Each path below is one point turned by a fixed rotation once a step. After each direction that follows a path, write how fast that rotation turns it, in degrees a step (0 if it stays still).
Each turn is a multiple of 5 degrees from 10 to 175, or 0.
Each row of a path follows its step; steps can be skipped.
Rotation 1:
step 0: [  0,  -8,   5,   6, -16,  12,   5,  -7,   4,   6,   3,  -5,   6,   0,   8,
   1, -16,   0,   5,   0,   1,   4,   3,   0,  15, -10,  10, -15,  10,   2,
 -14,   5,  -9,  -7, -10,  -5,   0,  -1,   5,   2,  10,  -3,  -5,  -9,  -2]
step 1: [-15,   9,  -7, -11, -17,   0,  -3,   5,   4, -10, -10,   2,   5,  -3,   6,
   7,   2,   8,   1,  -7,  -6,  -1,  -6,  -4,  -3,  -2,   5,  -6, -12,   3,
   0,  -9,   0,  21,  -2,  -4,  -5,  10,  -6,   9,  12,  -4,  -3,  -6,  -3]
step 2: [  6,   5,  -5,  -2,   4,   1,  15,  -1,  22,  10,  -5, -17,   2,  -6,  -5,
  -2,   2,  -4,  -4,  -4,   7,   8,  -6, -13,   0,   6,   0,   2,   8,   5,
  12, -11,  -5,   8,   4,   1,   3,  -2,  19,   2,   7,  -2,   1,   2,  -1]
step 3: [  3,   4, -15,   0,   8,   8,  -8,   2,  -5,  -1,  -5,  -1, -10,   7,   9,
   8,  -7,  -4,   6,  -5,  -5,   3,   2,  -5,  11,   3,   8,  -3,  12,  -5,
   5,  -2, -16,  -8,  12,   1,   2,  10,   1,   1,   0,   7,   5, -24,  -4]
step 4: [ -3,  -5,  -5,   1,  -2, -10,  10, -11,  -2, -11, -15,   3,   8, -14,   7,
  20,   2,  12,  14,   1,   3,   1,  -7,  -2,   2,   3,   5,  -9,  10,   0,
  -7,   8,   1,  -2,  -1,  -8,  -1,   1,   4,  -8,  -1, -16,  -2,  -2,   4]
step 5: [  9,  -2,  -7,   0, -13,   8,  11,  -9,   5,  -4,   7,  -8,  -6,   1,  -1,
   3,  -6,   3,  -1,  -1, -12,   4,  15,  -7,   4, -12, -13,  -8,   7,   1,
   4,  -4,   8,  17,   2,   2,  -1,   4,  -1,   2,   9,  -9, -18,  -7,   0]
step 6: [  0,   0,  -9,  -6,  -6,  -5,   5,  16,  -5,   1, -19,   0,  -4,  -4,  -4,
   2, -21,   5,  -3,  -6,  -2,   2, -17,  -2,   1,  -3,  -9,  -7,  -5,   8,
   6,  -4, -12,   8,   7,  10,   4,   0,   5,   0,   5,   9,   4,   0,  -5]
step 7: [ -9,  -7,  -5,   3,   0,  -6,   8,  -9,  10,   3,  -5, -14,  -1,  -2,   8,
  -7,  -2,  -3,   9,  -4,  -3,  -8,  -1,  -2,  17,   9,   6,   2,  18,   0,
   6,   0, -16,  -1, -11,  -3,  -9,  10,  -2,  -5,   3,   1,   5,   6, -13]
step 8: [ -3,  -6,   4,  -1,  13,  10,   1,  -8,  -1,  -6, -10,   7,  -6,  -4,   4,
   5,  -1,   3,   2,   3, -11, -11,   2, -13,  -6,   2,  13,  -9,  -1,   0,
   1,   2,   3,  10,   8,   1,  11,  10,  -3,   4,  14, -15,   3, -14,  -9]
step 9: [ 14, -13,  -7,  -8,  -3,   1,  17,   0,  -3,   1,  -4,   0,  -8,   2,   4,
  13,   5,  13,   5,  -2,   2,   8,  -4,  -9,   2,  -6,  -6,  -6,   0,  -3,
  -3, -18,   2,  -8,  -9,   2,  -2,   0,  18,   6,   9,  -7,   1,   6,   2]
Directions:
[-6,  0, -3,  1,  1,  1,  1,  3,  0, -2,  2,  2,  4, -3,  2,  3, -2,  2,
  1, -1,  0,  3,  3,  4,  1,  0,  4,  3,  3, -2, -2,  4,  0,  3, -2,  1,
 -2,  1, -1,  1, -2, -1,  1,  3, -4] : 110
[-1,  1,  3,  2,  0,  1,  0, -1, -3, -1,  1, -4,  4, -1,  2, -1, -1,  5,
  1, -2, -2,  1,  2, -1, -2,  0,  1, -3, -3, -5,  0,  1,  6,  0, -1, -2,
  1,  4, -1, -2,  6, -1,  0,  1,  3] : 95
[ 2,  4, -3, -2, -1, -2,  2,  3, -1,  3,  3, -2,  2, -3,  0, -1, -3, -2,
  1,  0,  1, -3,  1, -6, -2, -1, -1,  2, -5, -1,  2,  2, -1,  1,  1, -2,
 -4,  1,  2, -1, -2,  3,  2,  1, -3] : 85
Rotation 2:
step 0: [  2, -16,   0,  -4,   1,   5,  14,   1, -14,  -7,  -1,  -4,   8,  -5,   6,
  -4, -12,   0,   1, -13,  -4,   0,  -3,  13,   8,   7,  16,   6, -13,   0,
 -12,   4,  -3,   5,  -3,  -1, -12,   8,  -1,  -4,  -9,   0,  -3,  -2,  -7]
step 1: [  7,   2,   3,  12,   5,  11,  -2,  -8,   2,  -9,  -2,   6,  -4,   1,   1,
 -13,   0,   4,   1,   4,  -2,  -2,   3,  18,  -3,  -8,  -1,  -7, -11,   8,
  -5,  -2,   8,  10,   9,   1,   7,   2, -12,  -9,  11,  -5,  -6,  20,  -1]
step 2: [  1,  -5,   2,  -7,  14,   6,  -8,  -6, -10,   2,  -5,   0, -13,   8,  -2,
   1,  -1,  -1,   1, -14,  -4,  -3,   5,   2,  -2,   6,  16,  -3,  -4,   1,
   0,  -2,   5,  19,  -2,  -5, -19,  -6,  -7,   2,  -3,   0,  -9, -11,  -7]
step 3: [ -3,   0,   4,   7,  17,  -4,  -4, -13,   7,   3,  -1,  -1,  -6,   2,  -5,
  -9,   2,  10,   2,   2,   6,  -3, -17,   2,   0,  -1,   4,   3,  -7,  17,
   1, -15,  -5,   1,   3, -14,   0,   4,  10,  -8,   7,  -6,   1,  15,   2]
step 4: [ -7,  12,  -5,  -5,  11,  -5, -12,  -3,  -9,  22, -10,   3,   9,   1,   4,
  -1,   3,  -4,   8,  -7, -10, -14,   3,  -2,  -8,   3,   4,  -6,  -7,   1,
  -2,  -3,   9,   4,  -4,   2,  -5, -14,   9,   4,  -4,   1,  -1,   3, -11]
step 5: [ 10,   2, -15,  -8,  10,  -3,  12,  -3,   2,  -2, -12,   3,   2,   3, -12,
 -12, -11,   6,   4,   9,   0,  -9,  -8, -11,   4,  -4,   8,  -3,  -5,   9,
   0,   1, -18,  -4,  -4,  -1,   1,   7,  16,  -2,  -3,  -1,  -3,   6,   0]
step 6: [  1,   9,  -3,   5,  10,  -3,   4,   4,  -7,  -4,  -4,   0,  15,  -4,  12,
  -1, -10,   5,  11,  -5,  -6,  -1,   3,   1, -13,  13,  -4,  -8,  -7,   1,
  -5,   7,  11,  -7,  -2,   4,  -2,   8,  -1,   7,  -1, -15,   4,   7, -16]
step 7: [ -3,  -8,  -7, -14,   5,  16,  11,  -1,   2, -12,  -1,  16,   1,   2, -13,
  -6,  -8,   2,   8,   5,  -3,   0,  16,   7,  -3,   0,  13,  -8,  -6,   4,
  -6,   0,  -6,  -7,  -6,  -5,  10,  -6,  -5,  -5,   0,  -2,  -5,  -1,  -1]
step 8: [ -5,  -4,  -5,   6,  19,   2, -11,  10,  -2,  -8,   6,  -4,  -4,  14,   3,
   3,  -9,   2,   8,   0,   5,   2,   5,   1,   0,   6,  -7,   4,  -6,   5,
  -7,   1,  -1,   4,   4,  -7,  -9,   9, -18,  17,   4,  -9,  -2,  11,  -6]
step 9: [ -7, -13,   7,   0,  13,   2,  -4,  -5, -13,   0,   7,   6, -13,   4,   1,
  -3,   0,  -1,   3,   3, -11,   1,  -2,  11,  -2,   0,   9,  -5,  -9,   2,
 -11, -10,   0, -13,  -6,  -9,  11, -15,   7,   3,  11,   5,   1, -10,   1]
Directions:
[-1,  0,  2,  3,  0,  5, -2, -3,  1,  0,  0,  0,  1,  0,  2, -1, -1, -1,
  3, -2,  1,  4, -4,  2,  5,  2, -4,  2,  0,  0, -3,  0, -3,  0,  0,  4,
  1,  1,  5,  1,  3, -4,  2, -1, -4] : 135
[-2,  0,  2,  3,  4, -2, -3,  0,  3,  2,  0,  3, -3,  3,  0,  1,  3, -1,
  3, -3, -2, -2, -2, -2,  2,  0,  0,  1,  1,  2,  1, -6,  3,  1,  1,  0,
  3,  3,  3,  2, -1,  4, -2, -3,  3] : 55
[-3, -3,  3, -4,  1,  1,  2,  3,  0,  0, -1,  0, -3, -5, -4, -3, -1,  3,
  3, -1, -2,  3, -1, -1,  2,  2,  0,  1, -1,  1,  1,  1, -2,  0, -4,  3,
 -1, -1,  1, -4,  2,  6,  1,  0,  1] : 160
[-1, -3,  0, -2, -4, -2, -1, -3,  1, -1, -1, -4,  4,  4, -1,  0,  2,  1,
  2,  3, -1,  4,  2,  0, -2, -2,  4,  2, -3,  1,  2, -2, -3,  3, -3,  1,
  1,  5,  1,  1,  3, -1, -2,  2,  2] : 155
[ 0,  2,  4, -1, -2, -3, -3,  0, -5,  2, -1,  2, -2,  3,  1,  2,  1, -4,
  3,  2, -3,  2, -2,  0, -4,  3,  0, -3,  2,  5, -3,  3,  0,  1,  0,  2,
  2,  2, -4, -3, -1,  1,  2,  0, -3] : 155
